M = [[6970, 6712, 8289, 6350, 7698, 6408, 6549, 7584, 6958, 4408], [4710, 2617, 5697, 8032, 5790, 8821, 3835, 4399, 8592, 4102], [8275, 4674, 7348, 2934, 4547, 4171, 7461, 5778, 5853, 6141], [6249, 7324, 6141, 8200, 4267, 5542, 8193, 4523, 5012, 6880], [6612, 8510, 6337, 4751, 5421, 9403, 7106, 2964, 6260, 7360], [9494, 3415, 5491, 7901, 6078, 5588, 2861, 5158, 6328, 4706]]
M[0,0]	6970
M[4,5]	9403
M[2,0]	8275
M[:, 6]	[6549, 3835, 7461, 8193, 7106, 2861]
M[5,8]	6328
M[0,1]	6712
M[0,8]	6958
M[4,3]	4751
M[5,4]	6078
M[3,5]	5542
M[4,6]	7106
M[3]	[6249, 7324, 6141, 8200, 4267, 5542, 8193, 4523, 5012, 6880]
M[1,1]	2617
M[3,8]	5012
M[5]	[9494, 3415, 5491, 7901, 6078, 5588, 2861, 5158, 6328, 4706]
M[3,0]	6249
M[4]	[6612, 8510, 6337, 4751, 5421, 9403, 7106, 2964, 6260, 7360]
M[0,9]	4408
M[0]	[6970, 6712, 8289, 6350, 7698, 6408, 6549, 7584, 6958, 4408]
M[1]	[4710, 2617, 5697, 8032, 5790, 8821, 3835, 4399, 8592, 4102]
M[4,7]	2964
M[1,3]	8032
M[1,4]	5790
M[0,2]	8289
M[3,2]	6141
M[4,8]	6260
M[4,4]	5421
M[:, 0]	[6970, 4710, 8275, 6249, 6612, 9494]

X = [[4, 7, 0, 4, 5, 4, 7, 7, 4, 7, 4, 4, 4, 4, 4], [4, 1, 3, 4, 7, 9, 6, 0, 4, 1, 8, 8, 4, 4, 8]]
X[0, 0] => 4
X[0, 9] => 7
X[-2, -9] => 7
X[:, 5] => [4, 9]
X[-2, -5] => 4
X[:, -9] => [7, 6]
X[-2, 12] => 4
X[-1, 11] => 8
X[-1] => [4, 1, 3, 4, 7, 9, 6, 0, 4, 1, 8, 8, 4, 4, 8]
X[1, -10] => 9
X[-2] => [4, 7, 0, 4, 5, 4, 7, 7, 4, 7, 4, 4, 4, 4, 4]
X[0, -8] => 7
X[:, 9] => [7, 1]

grid = -1.00   2.58  -1.70  -0.49  -0.39   3.45   2.37  -1.76  -0.06   1.12   1.20  -2.07   1.52   0.08   6.06   3.33
grid[0] => -1.00
grid[4] => -0.39
grid[13] => 0.08
grid[5] => 3.45
grid[11] => -2.07
grid[12] => 1.52
grid[1] => 2.58
grid[7] => -1.76

W =
array([[  2.80, -20.92,  -3.58,  14.15],
       [-11.32,   2.39,  -8.69, -10.64],
       [ 20.72,  20.52, -17.49,   5.35],
       [-12.59,  -8.74,  -6.35, -14.91],
       [ -4.83, -13.19, -12.53,  -2.72],
       [ 10.66, -11.62,   8.94, -10.48],
       [-11.45,   4.67,   8.07,  -3.05],
       [ 15.78, -14.65,  11.70,   2.13]])
W[0][0] -> 2.80
W[6][3] -> -3.05
W[:, 3] -> [14.15, -10.64, 5.35, -14.91, -2.72, -10.48, -3.05, 2.13]
W[4] -> [-4.83, -13.19, -12.53, -2.72]
W[2][0] -> 20.72
W[6][0] -> -11.45
W[5] -> [10.66, -11.62, 8.94, -10.48]
W[:, 0] -> [2.80, -11.32, 20.72, -12.59, -4.83, 10.66, -11.45, 15.78]
W[7][2] -> 11.70
W[2][3] -> 5.35
W[6][1] -> 4.67
W[:, 1] -> [-20.92, 2.39, 20.52, -8.74, -13.19, -11.62, 4.67, -14.65]
W[7][3] -> 2.13
W[3][3] -> -14.91
W[0][2] -> -3.58
W[3][1] -> -8.74
W[0][3] -> 14.15
W[1][3] -> -10.64
W[2][1] -> 20.52
W[5][3] -> -10.48
W[:, 2] -> [-3.58, -8.69, -17.49, -6.35, -12.53, 8.94, 8.07, 11.70]
W[2] -> [20.72, 20.52, -17.49, 5.35]
W[0][1] -> -20.92
W[2][2] -> -17.49

B =
[[ 0.33  0.53  3.83  2.08  3.27  0.00  0.00 -2.24  0.91  0.83  1.61 -1.40
  -0.55 -1.26]
 [ 3.38  0.59  1.13 -5.55  0.85 -1.09  3.72  0.75  3.16 -1.27  0.81  1.00
  -3.11  0.53]]
B[-2][-14] => 0.33
B[-2][-1] => -1.26
B[1][10] => 0.81
B[:, -10] => [3.27, 0.85]
B[-2][1] => 0.53
B[:, -4] => [1.61, 0.81]
B[1][-6] => 3.16
B[1][-13] => 0.59
B[0][5] => 0.00
B[0] => [0.33, 0.53, 3.83, 2.08, 3.27, 0.00, 0.00, -2.24, 0.91, 0.83, 1.61, -1.40, -0.55, -1.26]
B[1][12] => -3.11
B[1][5] => -1.09
B[-1][-14] => 3.38
B[0][8] => 0.91
B[-1][6] => 3.72
B[-1][11] => 1.00
B[0][9] => 0.83
